500 stands for zero in the data rows.
Here are some numbered points:
348 419 476 291 561 365 487 367 653 449 464 638 592 453 440 442 378 481 377 316 478 577 610 638 668 436 377 576 641 0
438 451 603 614 602 632 629 586 365 578 685 599 590 580 670 622 470 536 482 656 538 404 404 381 383 622 618 495 498 1
509 633 435 548 429 501 423 518 377 542 385 591 430 505 398 547 618 521 587 474 437 394 548 460 519 531 398 569 424 2
422 399 556 524 652 642 595 534 489 565 558 384 641 601 597 564 501 567 429 557 589 407 482 439 542 371 537 528 660 3
578 489 434 466 393 512 392 448 477 513 421 423 455 527 438 476 597 514 446 466 446 390 503 516 562 392 475 402 588 4
557 553 394 607 378 680 397 562 545 549 457 381 403 568 472 564 465 551 448 629 477 538 343 586 408 537 612 442 525 5
605 683 457 655 557 576 494 655 409 606 418 475 444 491 403 512 557 460 634 503 484 638 485 397 452 632 499 435 430 6
396 471 423 503 418 413 425 410 543 398 443 380 398 357 450 617 538 362 503 465 458 614 411 453 414 400 542 651 415 7
453 390 445 320 452 297 423 324 440 309 428 590 467 268 436 449 345 241 622 241 470 440 530 452 545 455 457 617 590 8
495 501 445 414 426 445 449 438 657 354 430 397 438 377 405 465 367 313 590 406 448 626 454 442 420 558 577 583 535 9
497 596 391 583 407 640 424 591 445 567 442 647 425 529 419 391 365 509 550 627 408 576 370 478 413 645 572 647 596 10
656 334 552 471 520 543 526 439 368 542 653 487 562 554 652 441 553 636 446 621 569 476 442 642 607 415 532 592 559 11
586 393 764 373 581 442 662 673 401 454 624 594 551 564 676 430 461 555 352 506 780 537 803 614 669 395 715 379 748 12
638 466 608 387 587 554 569 593 533 443 609 635 656 611 631 351 484 534 561 466 503 420 552 401 473 437 439 419 585 13
447 512 607 633 634 539 656 483 346 685 652 430 581 503 610 529 480 542 417 617 479 580 515 644 631 664 532 472 539 14
529 477 438 321 426 272 409 340 500 346 396 480 484 291 412 604 418 222 395 196 421 464 628 365 619 539 359 661 510 15
546 392 572 346 506 342 453 362 472 331 454 495 503 356 509 474 514 410 503 277 710 365 755 425 722 374 336 477 578 16
354 368 434 454 386 396 404 352 355 332 468 410 414 321 480 626 414 362 568 435 620 499 434 368 471 390 567 523 392 17
395 472 636 637 594 492 655 605 567 560 640 401 554 576 639 368 500 561 550 602 601 594 499 508 430 458 511 578 337 18
501 417 415 457 366 518 403 478 469 378 449 410 431 454 463 543 421 483 462 512 584 425 431 384 426 569 546 548 410 19
639 528 554 479 598 486 582 572 438 515 517 575 597 596 485 592 475 530 542 484 504 640 556 413 460 611 427 454 356 20
418 344 551 409 538 534 519 484 410 400 556 473 509 560 584 447 534 639 518 515 634 381 493 464 471 387 472 459 516 21
662 464 557 515 549 457 564 464 512 476 562 363 546 531 573 527 594 548 627 575 468 351 442 551 456 623 552 552 504 22
369 706 448 567 461 490 444 571 618 626 371 357 459 551 356 579 573 528 342 424 339 385 605 378 562 358 347 357 464 23
558 551 423 543 444 318 443 405 364 511 400 606 430 379 391 627 504 441 600 426 385 432 562 363 550 386 387 525 395 24
493 507 629 503 619 614 689 630 621 569 661 394 627 598 584 344 372 504 472 585 496 649 474 653 431 397 635 451 544 25
576 610 408 535 408 572 407 552 441 550 429 638 448 569 421 623 548 548 611 535 446 448 464 610 526 468 493 391 575 26
493 490 624 413 611 538 635 611 359 496 606 607 639 590 551 622 628 521 618 467 527 544 559 626 449 385 458 488 483 27
653 437 415 475 436 445 384 399 384 358 445 475 436 358 459 576 527 378 339 407 547 465 464 375 526 587 502 487 480 28
New points follow, each followed by the numbers of its five nearest points above, nearest first.
493 578 410 623 386 617 400 575 514 549 430 431 389 541 445 501 544 496 633 576 442 643 395 574 380 388 552 482 429 5 26 6 10 2
583 493 403 424 395 518 397 438 365 465 473 632 486 450 421 639 571 440 622 521 416 566 425 618 525 406 592 478 576 26 4 2 24 7
430 547 423 443 410 579 363 537 360 512 428 355 495 559 416 582 592 543 493 461 476 525 522 603 577 412 451 431 556 4 26 2 5 19
643 450 680 333 647 693 636 694 525 472 668 490 618 628 534 413 606 549 636 452 549 638 533 487 519 442 536 390 678 13 27 25 3 20
440 437 430 398 413 293 401 269 424 440 416 616 441 300 445 366 389 346 622 343 395 439 544 508 587 376 442 537 554 8 24 15 17 0
628 520 491 611 611 520 604 440 504 700 524 539 572 541 516 465 375 570 454 605 395 644 446 610 550 471 533 524 556 14 25 11 20 5
457 606 443 540 474 413 477 488 620 450 409 420 394 358 375 535 469 312 543 422 369 429 478 428 443 622 489 454 392 9 7 19 2 24
548 445 421 402 366 568 378 463 503 403 476 517 493 500 457 343 480 467 530 504 478 640 433 605 452 414 554 441 512 4 9 19 5 26
416 564 385 693 391 560 399 461 514 540 444 452 360 471 489 490 552 536 612 658 488 465 356 418 473 431 543 432 504 5 26 4 2 19
659 582 419 556 409 483 405 517 569 532 412 445 428 511 435 402 449 523 422 500 458 473 498 414 520 350 441 383 482 4 26 23 2 5
593 490 427 376 422 435 406 426 528 354 439 389 506 373 420 636 446 312 574 386 429 614 470 543 510 465 512 402 538 9 7 28 4 19
633 606 441 569 432 463 440 509 405 500 404 624 396 466 428 452 563 526 642 482 470 508 518 573 492 525 425 645 414 2 26 24 6 10
568 444 522 566 591 479 545 443 476 595 491 489 658 587 568 501 533 605 424 508 632 629 587 396 588 491 398 387 378 20 21 18 3 13
356 411 721 368 578 444 624 519 539 536 649 483 602 550 679 372 535 547 503 509 652 368 803 574 896 524 755 626 927 12 3 11 14 21
405 691 435 515 455 467 418 579 455 598 366 415 478 534 361 610 546 529 341 430 369 470 606 526 563 432 332 540 501 23 2 4 26 24
451 462 429 505 422 326 452 291 398 421 434 606 382 253 438 469 538 281 611 390 458 485 452 623 537 548 522 604 501 8 7 24 17 9
393 472 464 395 556 327 541 366 506 466 456 356 532 366 451 576 606 440 609 373 529 455 598 589 530 499 434 491 420 7 24 4 17 16
371 595 619 536 617 444 656 597 583 568 554 651 561 589 538 487 360 506 494 498 424 603 579 557 399 377 452 662 353 18 20 27 25 13
553 569 384 734 385 609 428 598 522 590 443 392 318 511 486 343 596 590 566 694 500 490 334 596 335 608 609 523 389 5 10 6 26 22
510 552 446 763 566 617 518 528 598 666 490 415 409 539 507 421 557 543 371 613 523 408 390 423 503 372 580 341 410 5 4 3 18 6
388 448 602 582 569 594 602 562 536 591 673 634 647 594 652 559 405 530 503 586 564 404 520 460 498 662 541 512 379 1 18 14 20 3
568 317 743 433 564 498 641 568 588 449 679 556 534 538 733 479 351 560 632 586 766 428 638 360 649 648 843 399 878 12 13 3 1 21
471 424 491 603 586 555 529 417 649 626 550 627 632 564 581 344 528 598 365 574 573 500 474 388 561 607 501 652 428 18 3 11 20 1
481 700 440 594 468 527 472 660 383 585 374 403 402 564 374 520 357 513 444 505 417 620 503 479 455 620 452 490 449 6 10 2 5 20
461 515 400 576 378 509 388 468 437 563 421 417 410 498 459 431 536 521 530 524 481 599 468 643 547 442 446 459 444 4 26 5 2 19
602 434 510 426 617 547 607 516 485 511 557 433 621 571 554 359 448 543 420 577 558 589 441 513 409 420 620 429 570 25 3 13 11 21
583 431 580 498 548 489 571 538 369 547 583 522 590 594 618 473 445 579 643 544 525 362 507 554 475 569 465 505 456 22 21 13 11 20
554 503 420 541 384 611 366 499 348 488 452 633 456 521 458 507 516 537 452 539 529 630 424 574 520 535 500 451 504 26 5 4 10 2
488 457 542 491 551 473 571 472 461 492 522 378 517 538 513 520 421 567 527 533 513 474 499 368 454 387 513 431 464 21 3 19 20 22
463 409 401 359 436 445 461 340 416 328 478 567 461 310 469 543 521 247 334 360 460 496 430 394 489 596 641 541 569 28 8 9 17 19
436 434 625 513 595 545 596 526 617 556 615 596 623 592 605 598 456 567 374 542 576 505 537 587 537 430 482 626 502 3 18 27 11 21
642 602 410 683 465 416 455 501 476 566 420 486 326 419 430 572 493 531 541 620 389 649 396 383 433 511 513 547 458 6 2 5 10 24
558 526 439 396 413 411 408 436 585 413 410 603 489 424 407 339 623 419 355 371 444 503 570 547 551 394 404 541 483 4 0 28 2 24
540 587 620 407 617 328 590 528 590 458 474 526 578 510 505 608 495 533 411 390 520 567 698 586 488 548 292 549 392 20 27 0 2 13
508 442 407 538 421 529 436 476 480 393 453 653 359 387 426 400 571 365 396 545 468 354 347 364 316 419 611 556 423 19 28 7 4 2
347 647 415 512 440 588 453 625 533 520 421 591 469 586 394 399 348 453 455 528 336 419 426 553 365 455 569 451 571 10 26 5 4 2
403 494 494 546 552 539 521 487 667 561 495 464 560 604 493 496 346 565 625 519 545 627 473 376 458 382 513 471 433 18 20 3 21 25
498 492 432 563 367 559 408 497 457 424 440 584 421 498 463 568 616 542 446 590 596 354 400 495 401 517 533 486 446 19 2 26 4 5
421 531 527 505 560 449 570 449 642 521 559 488 540 484 550 642 644 530 589 597 352 378 423 514 433 485 551 515 567 22 3 4 26 21
416 480 386 619 344 733 365 621 653 501 477 418 391 602 521 612 377 604 627 681 590 384 286 495 361 407 678 379 491 5 19 26 10 4
430 522 490 583 589 295 553 296 622 604 453 369 529 407 520 369 641 548 427 543 448 559 540 507 611 623 403 617 458 22 14 4 18 7
465 461 628 439 624 501 630 542 479 543 616 379 633 581 605 466 408 554 358 492 538 530 563 512 575 444 463 602 525 3 18 25 11 21
